Each row of Y is roughly a mix of the hidden directions of one of 3 groups; one row fits no group.
Y (96 x 10):
[[-2.70 -1.05 -1.20  1.69 -0.29 -1.10 -4.11 -0.01 -2.81  1.31]
 [ 0.47 -1.19 -2.00  2.68  2.31  0.63  4.40 -0.11  0.31  1.57]
 [ 2.81 -1.21 -0.38  0.01  0.17  1.20  1.04  3.06  0.83  4.29]
 [ 2.10  0.38 -0.23  2.59  1.64 -2.23  1.23 -4.06 -1.86 -0.26]
 [ 0.39 -1.66 -2.98  1.89  3.60 -1.43  1.86  1.86  1.76 -0.31]
 [-1.02 -0.38 -0.92 -0.43  1.37 -2.18  0.84  2.35  3.20  3.90]
 [-1.58 -0.94 -1.79 -0.51  0.95  1.03 -3.33  2.77  1.41 -3.31]
 [ 0.71 -2.33  2.09 -1.99  0.67 -2.20  1.19  2.24  0.97  3.69]
 [-1.42 -1.58 -4.22 -1.01  1.77 -1.05 -0.37  3.06 -1.79 -0.48]
 [-0.61  0.41  0.27 -0.69 -2.36  0.28 -0.11  4.97  0.84 -2.89]
 [-0.75  0.97 -2.20  0.34 -2.19 -3.08 -2.82 -1.89 -2.40  1.58]
 [ 1.30  0.18 -2.33  0.28  2.05  1.58 -0.97  1.23  1.30 -4.74]
 [ 0.34  0.71  1.92 -1.32  0.65  5.73  0.80 -0.65 -0.38  0.23]
 [ 1.01 -3.24  2.20 -1.00  1.37 -2.06  1.76  1.44 -3.25 -1.12]
 [ 0.53 -1.67 -0.77  4.03  2.22 -1.12 -3.13 -1.21 -0.53 -1.70]
 [ 1.44 -0.97  1.22  3.12  0.18 -3.10 -3.77 -0.79  1.15 -0.63]
 [ 0.76  0.26 -2.97  1.24  2.25  0.83  0.91  4.39  1.00 -1.61]
 [ 0.24  2.95  1.35 -1.33 -2.82 -0.30  0.11 -3.61  2.53  0.80]
 [-0.58  0.48 -0.36  0.35  1.41  5.70  1.52  0.88  0.83  1.21]
 [-1.39  1.53  2.18  0.63  2.21 -1.67  3.73  0.34  0.57 -3.01]
 [ 0.67  1.66  1.48  0.45  2.25 -1.41 -2.59 -0.88  3.74 -2.53]
 [ 0.46  1.07  3.25 -0.52  0.63  1.17 -2.60 -1.34  4.22  0.39]
 [ 4.16 -1.19  1.77  0.80 -0.23  1.54  1.98 -1.91  1.54  2.37]
 [-0.61  1.86 -4.26 -1.07 -1.53 -0.77 -1.96 -0.46 -3.12  0.83]
 [ 0.18 -1.61 -2.65 -1.52  1.96 -3.06  2.64  0.29  2.89 -0.15]
 [ 3.14  0.41 -0.32 -0.27 -3.21  1.04 -0.62 -3.20 -1.14  2.65]
 [ 2.37  1.20  0.46  0.24 -2.31 -2.83 -2.54  0.66  1.34 -3.34]
 [-4.15 -2.26  0.35 -1.86  0.42 -0.41 -0.23  1.36  3.00  1.85]
 [-1.79  0.21  1.98 -4.85  1.19 -2.02  2.07  0.00 -0.10  0.00]
 [ 0.46  2.38 -4.70 -0.27  0.05 -0.20 -0.79 -0.71 -2.78 -1.90]
 [-2.19  1.29  0.18 -0.90  2.87  0.01  3.61  2.52  0.27 -2.36]
 [ 2.32  2.02 -0.01  2.86  0.53  2.33 -1.67  0.76 -3.38 -1.53]
 [ 0.48 -0.85 -1.42  1.15  2.53 -0.93  3.59 -3.30  0.34  2.25]
 [-0.53 -3.42  0.74 -0.63 -1.18  1.92  3.29  1.49 -1.52 -2.68]
 [ 1.15  2.59 -1.03  2.65  1.44  2.21  3.17 -2.33  0.30  1.36]
 [ 1.50 -1.45 -0.38  4.85 -0.72  1.98 -2.11 -0.03  0.38 -1.86]
 [ 2.15  3.09 -2.57 -0.65 -0.70  2.52  0.66 -0.32 -1.45 -3.14]
 [ 1.03 -4.21 -0.41 -0.42  1.41 -2.94 -2.41 -1.36  0.31  1.73]
 [-2.07 -0.20  1.49 -2.85  2.04  0.03  1.43  0.23 -1.27  4.24]
 [-1.29  3.85 -0.72 -2.84  1.66  2.44  0.93 -1.46 -1.78  0.77]
 [ 4.61 -0.85  0.41  0.54 -1.41  0.91  0.58 -2.59  1.15  2.64]
 [ 2.39 -0.90  0.82  3.09  3.50  1.21  2.83 -1.11 -0.09 -0.88]
 [ 3.17 -2.96 -0.42 -3.74 -1.85 -0.96  0.07  0.16 -1.67  0.66]
 [-0.13 -2.05  0.53 -0.30  1.22  2.35 -1.72  2.77  3.17 -2.86]
 [-0.09 -2.01  2.38  2.90  2.79 -0.47 -1.99 -1.14 -2.09 -2.19]
 [ 0.34  1.01  0.16 -3.36 -2.90  1.57  1.98  0.08 -0.57  3.60]
 [-3.40  1.19 -0.53  1.53  4.26  0.49  0.86 -1.95 -1.29  0.53]
 [ 3.08 -1.58 -1.64 -3.24 -0.78  0.79  2.59  1.55 -2.21  0.29]
 [-0.73 -0.46  0.93  3.23  0.08  1.84  3.76 -2.04 -0.59  2.53]
 [ 0.73  0.71 -0.66 -1.48 -0.90 -1.41  2.86 -0.61 -1.04  4.94]
 [-4.16 -0.29  1.66  2.47  2.68 -0.57 -1.37 -1.79 -1.23  0.39]
 [ 4.31  1.40  1.52  0.04  1.54  2.39 -1.42 -0.41 -2.63 -0.72]
 [ 2.51 -0.58 -0.37 -0.59 -1.22  2.14 -1.64 -1.34  2.69  3.95]
 [ 1.71  2.03 -0.82  0.41  0.16 -1.25  3.74 -2.37 -2.50  2.27]
 [ 0.81 -3.66 -2.10  0.86  2.53 -1.02  2.73  2.04 -1.51  0.07]
 [ 1.19  1.83 -0.07  2.03  1.02  1.29  0.70  0.35 -4.79 -2.32]
 [ 0.66 -1.07 -1.96 -2.29 -2.29  0.58 -1.76  0.83  0.12  4.52]
 [ 3.53  1.91 -1.41 -2.38 -2.68  0.43  1.01  0.79  2.74 -0.46]
 [ 1.34  0.67  1.27  1.28  0.14 -0.24 -2.24 -1.83  0.33 -5.14]
 [ 1.24 -0.45 -2.46 -1.86 -2.75  1.98 -2.42 -0.25 -0.96  3.31]
 [-3.29  0.96 -1.67 -0.56  2.71  1.15  1.83  2.64 -2.35 -1.06]
 [ 5.10 -1.12 -0.50  0.61  0.41  2.24  0.93 -1.13  2.27  0.39]
 [-4.35 -0.37  1.04 -0.26  0.60  3.94  1.16 -1.49  0.74 -0.48]
 [-3.41 -1.09  2.65 -0.91  2.38  0.92  0.87 -1.73 -2.19 -2.17]
 [ 0.71  2.03 -0.85 -2.03 -4.24 -1.09 -0.81 -2.16 -1.30  2.22]
 [-1.92 -0.96  2.26 -0.94 -0.47 -0.25  1.77 -3.86 -2.96  1.70]
 [-0.99  1.19 -1.20 -1.90 -1.61 -0.09  0.75 -1.23 -4.08  3.42]
 [ 1.50 -0.09 -3.88 -0.15 -0.81  0.43 -1.51 -0.84 -2.47  3.64]
 [-2.70 -0.47  1.03  3.94  2.87 -0.33 -2.58 -0.51 -1.05 -0.14]
 [ 1.73  0.27  0.90  1.30 -3.00 -1.16 -3.25 -3.37  0.41 -1.57]
 [ 2.92 -0.30  0.40  2.69  0.10 -0.95 -2.48  0.37  2.36 -3.41]
 [-0.60  1.33 -2.57 -3.38 -2.62 -0.05  3.18  1.20  1.12 -0.79]
 [ 0.18 -2.18  3.29  3.94  0.73  0.81 -1.45 -2.23 -1.01  0.10]
 [ 4.50  1.07 -1.01  0.60  0.09  1.63  0.50 -3.05 -1.53  1.80]
 [-0.54 -1.98  3.14 -0.14  2.93 -0.42  0.32 -0.66 -2.58 -3.23]
 [ 0.96 -0.38 -1.18  0.73  1.29 -4.96  0.38 -0.07  0.77 -3.25]
 [-2.46 -2.17  1.40  3.52  2.70  1.83 -1.23 -0.81 -0.90  1.32]
 [ 1.00  1.42 -0.12 -0.60 -0.50  1.82 -1.82  3.30 -3.35 -2.85]
 [ 2.05 -2.08 -0.33  0.03 -0.60 -3.91  0.87  1.34 -2.85 -2.35]
 [ 1.42  0.99  0.02 -1.74 -3.94  0.01  0.91  3.17  1.84 -2.17]
 [ 2.95  1.90 -2.45 -1.92 -0.38 -2.85  1.69 -0.25  2.51 -1.01]
 [-1.45  1.55  2.20 -3.74  0.77  1.97  0.77 -1.98 -2.45  1.49]
 [-0.09 -3.23 -0.11  0.36  1.01  0.61 -4.34  1.20  1.35  2.54]
 [-0.02 -0.40  2.33  3.67 -2.56 -0.78  2.24 -2.36  1.57  1.08]
 [ 0.93  3.11 -3.44  2.03  2.01 -2.57 -1.79  0.10  0.28 -0.16]
 [ 1.72 -1.40 -0.29  3.16 -0.52 -0.54  2.92 -1.83  2.73  2.37]
 [-0.28  1.73  0.57  1.26 -1.39 -0.72  1.07 -3.40 -4.15  1.77]
 [-3.44 -0.65  0.05  1.83  2.01 -0.94 -2.50  1.40 -0.68 -3.36]
 [ 2.31  3.11  0.02 -3.75 -1.23 -0.81  0.12 -0.44  1.07 -2.80]
 [-2.64 -0.51 -1.90  0.36 -1.92  0.87  1.02  0.93  3.16  3.63]
 [-0.44  0.79 -0.35 -2.27  2.26 -1.22 -3.20  0.21 -3.47 -2.36]
 [-0.69 -1.04 -1.53  3.63  0.07 -0.90 -1.64  0.16 -1.46  4.22]
 [ 4.15 -2.22 -2.00 -0.63  1.24 -1.20 -3.12 -0.14  0.43  1.02]
 [ 1.78  0.26 -0.10  0.89 -3.76  1.47 -1.06 -0.77  1.90 -3.85]
 [-1.48 -2.20  1.27  1.61 -0.79 -2.16 -0.90 -1.36 -0.29 -4.60]
 [ 2.46  0.52 -2.81 -3.26 -1.42  0.28 -0.55  1.55  3.24 -0.63]]

Here is one row from each group, named. Which group is each of the other rows in?
[-1.86 -0.40 -0.52 -2.23 -2.14  3.90 -1.57  1.39 -1.85  2.00] -> <103>
[-1.71 -0.99 -0.82  3.51  0.94  4.31 -0.20 -0.22 -1.13  1.67] -> <69>
[ 4.94 -1.94 -0.77 -0.51 -1.44 -2.35 -1.88 -0.53  0.09 -0.24] -> <42>

[-0.27 -0.78  3.02  0.63 -2.04 -1.06  0.41 -2.06 -0.98  4.44] -> <103>
[-3.48 -0.71  1.13 -0.62  2.81  0.26  1.51  3.64  0.91 -1.38] -> <103>
[ 3.56 -0.41  1.05 -0.50 -2.49  0.63  0.82 -3.37 -2.07  1.85] -> <42>
[-2.18 -0.57 -3.39 -1.95 -0.16 -1.08 -2.73  3.08  0.09  1.39] -> <103>
[ 0.16 -2.60 -0.67  4.15  2.59 -0.03 -2.45 -0.77 -1.55  0.60] -> <103>
[ 0.96  2.68  0.89 -0.12 -1.83 -2.39 -3.15 -1.33  2.43 -2.22] -> <42>
[ 1.68  0.44 -0.80  3.86  1.31  3.28  1.53 -0.94 -0.44  2.47] -> <42>
[ 3.28 -1.36 -0.33  2.35  3.49  0.05  2.73 -0.67  0.63  1.32] -> <103>
[-0.74 -0.56 -1.05  2.54  1.52  3.76  1.03  0.91  1.50 -3.39] -> <69>
